(in the rows, 128 means zero)
Where one turn sends some rows of the set: a few examples, then the rows asked
Ruma: [136 138 122  97 114 110 123  91 141 142 146 169 123 153 173  90 116 114
 104 114 146 144 110 131  99 134]
panat: [149 122 137 174 124 123 120 125 154 157 131 144 142 157 124  95 146  89
 123 116 172  89 106 122 147 121]
lesel: [150 112 143 174 128 126 118 131 147 157 124 137 136 160 125  94 152  87
 125 116 180  96 112 131 146 115]
figiv: [132 133 124 144 147  86 156 115  74  94 138 138 135 145 132 110 141 130
  80 121 129 136 138 133  96 123]
Vipub: [181 119 140 119 120 140 104 145 145 157 149 139 111 134 131 100 111 117
 117 107 160 148  84 144  97  92]
galo: [174 123 135 117 130 130 105 135 139 163 149 130 102 143 122 100 118 118
 103 104 159 153  78 147  94  99]
Neku: [154 121 143 169 124 129 122 127 150 142 132 137 129 157 129  97 146  87
 131 120 173  79 103 126 146 111]
tof: [104 112 110 139 135 122 154 118  80 101 154 115 107 109 123 112 119 132
  98 105 125 146 148 165 110  99]
rek: [108 138 119 166  75 114 120 145 129 139 132 158 119 151 116 106 127 115
 146  68 129 125  83 154 135  83]
Zimal: [ 97 131 123 160  80 115 122 154 138 146 127 167 128 150 124 100 125 119
 144  85 137 129  73 152 128  81]
fota: [ 97 106 119 151 108 126 172 118  86 102 147 153 127 141 123 103 137 120
  94 107 128 139 172 137 115 123]
puzap: [175 127 135 122 131 130 100 136 147 166 144 134 119 133 124 102 111 120
 111 101 158 151  78 145  97 100]
Miza: [151 116 145 163 127 129 125 132 153 152 124 144 133 160 131  96 150  82
 127 127 174  99 123 126 150 126]
pim: [116 132 126 156  73 111 125 153 135 136 130 167 120 155 124 102 119 117
 149  79 137 119  75 143 127  76]
dube: [143 124 138 172 136 128 115 126 149 155 130 145 138 162 131  98 151  84
 128 121 170  90 108 127 144 118]
Fupov: [148 115 150 170 127 140 125 119 145 150 123 137 132 158 124  94 146  90
 123 113 176  89 112 122 148 128]
Mis: [102 120 104 139 101 139 134 110 155 138 166 133 121 124 169  85 148  96
 121 119 163 126 127 123 144 127]
fep: [100 119 124 157  80 113 131 147 135 144 127 166 116 149 120  96 121 124
 142  74 140 129  75 155 134  76]
kesum: [125 120 130 135 146 100 159 101  76 103 136 130 121 145 126 111 118 122
  76 124 132 122 150 144  99 128]
sipa: [176 120 138 124 120 128  99 146 129 165 142 136 113 132 134 104 100 121
 100 107 158 152  83 150  96 101]
peb: [165 125 137 121 132 137 100 146 142 165 144 133 113 137 129 103 115 119
 112 108 160 156  76 142  91  99]
sel: [119 122 109 127 140 102 166 118  72 101 131 142 128 151 133 130 123 115
  81 121 123 137 133 125 103 131]
gab: [106 130 127 164  81 108 123 150 134 144 121 156 122 156 115 100 130 118
 147  73 144 127  77 152 131  78]
tafiv: [102 119 102 133 140 122 166 115  88  92 139 110 122 112 124 125 134 123
  96 122 124 139 126 167 124 111]
Kegut: [110  97 107 136 130 141 172 120  91 104 140 159 137 129 132 115 139 117
 100 115 127 157 163 144 126 121]
sefez: [175 123 138 125 123 125  99 147 137 166 140 135 113 144 124 101 117 117
 110 102 162 158  83 149  93  96]
Koz: [105 130 120 161  79 114 123 150 141 148 130 163 128 143 118 100 118 122
 146  72 140 130  74 144 132  82]
Zusud: [126 126 121 139 143  99 158 117  82  91 122 135 129 145 135 131 135 129
  88 126 125 147 153 127 108 124]
Zaf: [104 107 122 150 120 123 168 120  89  96 144 162 143 117 133 104 135 126
  89 117 123 138 167 145 116 113]
Vez: [175 130 139 112 127 119 102 148 137 160 136 135 107 142 131 109 106 115
 113 109 153 158  84 147  93 102]
nata: [101 121 122 138 134 125 165 118  87  87 145 115 119 102 120 111 130 135
  90 111 125 143 135 147 103 105]
kati: [108 121 116 139 137 114 160 125  91  86 127 110 120 112 129 129 136 139
  99 123 126 156 142 151 117 106]
Puve: [ 98 133 122 159  79 110 128 155 138 136 122 151 115 146 119 105 126 114
 155  81 138 128  82 153 141  81]
tul: [111 109 116 148 121 123 166 128  94  93 129 148 137 127 136 121 144 131
  99 123 126 160 170 141 125 115]
zale: [108 119 119 147 149 116 161 120  85  87 144 111 123 105 124 105 143 143
 107 107 132 153 133 160 112  99]
kolu: [110 101 122 157 122 121 171 132  87  99 145 160 145 128 136  95 149 132
  97 112 137 156 164 132 116 116]
bizum: [126 130 121 141 152 104 154 109  75  95 143 141 129 135 129 118 130 119
  82 115 121 129 153 125  97 120]
Lovik: [148 112 133 175 129 121 123 125 144 157 135 147 129 165 129  95 150  83
 119 117 172  87 114 125 151 116]
bopu: [ 86 140  99 126 124  96 121 103 126 126 141 130 104 127 170 103 105 118
 139  89 142 120  87 135 128  99]

Kegut moves to tafiv
galo moves to Lovik
Now these:
kolu moves to zale
bizum moves to Zaf
sipa moves to Fupov
sefez moves to lesel
Vez moves to Miza
Ruma moves to Mis
peb moves to dube
puzap moves to panat
Vipub moves to Neku
fota moves to tof
Zusud moves to tul

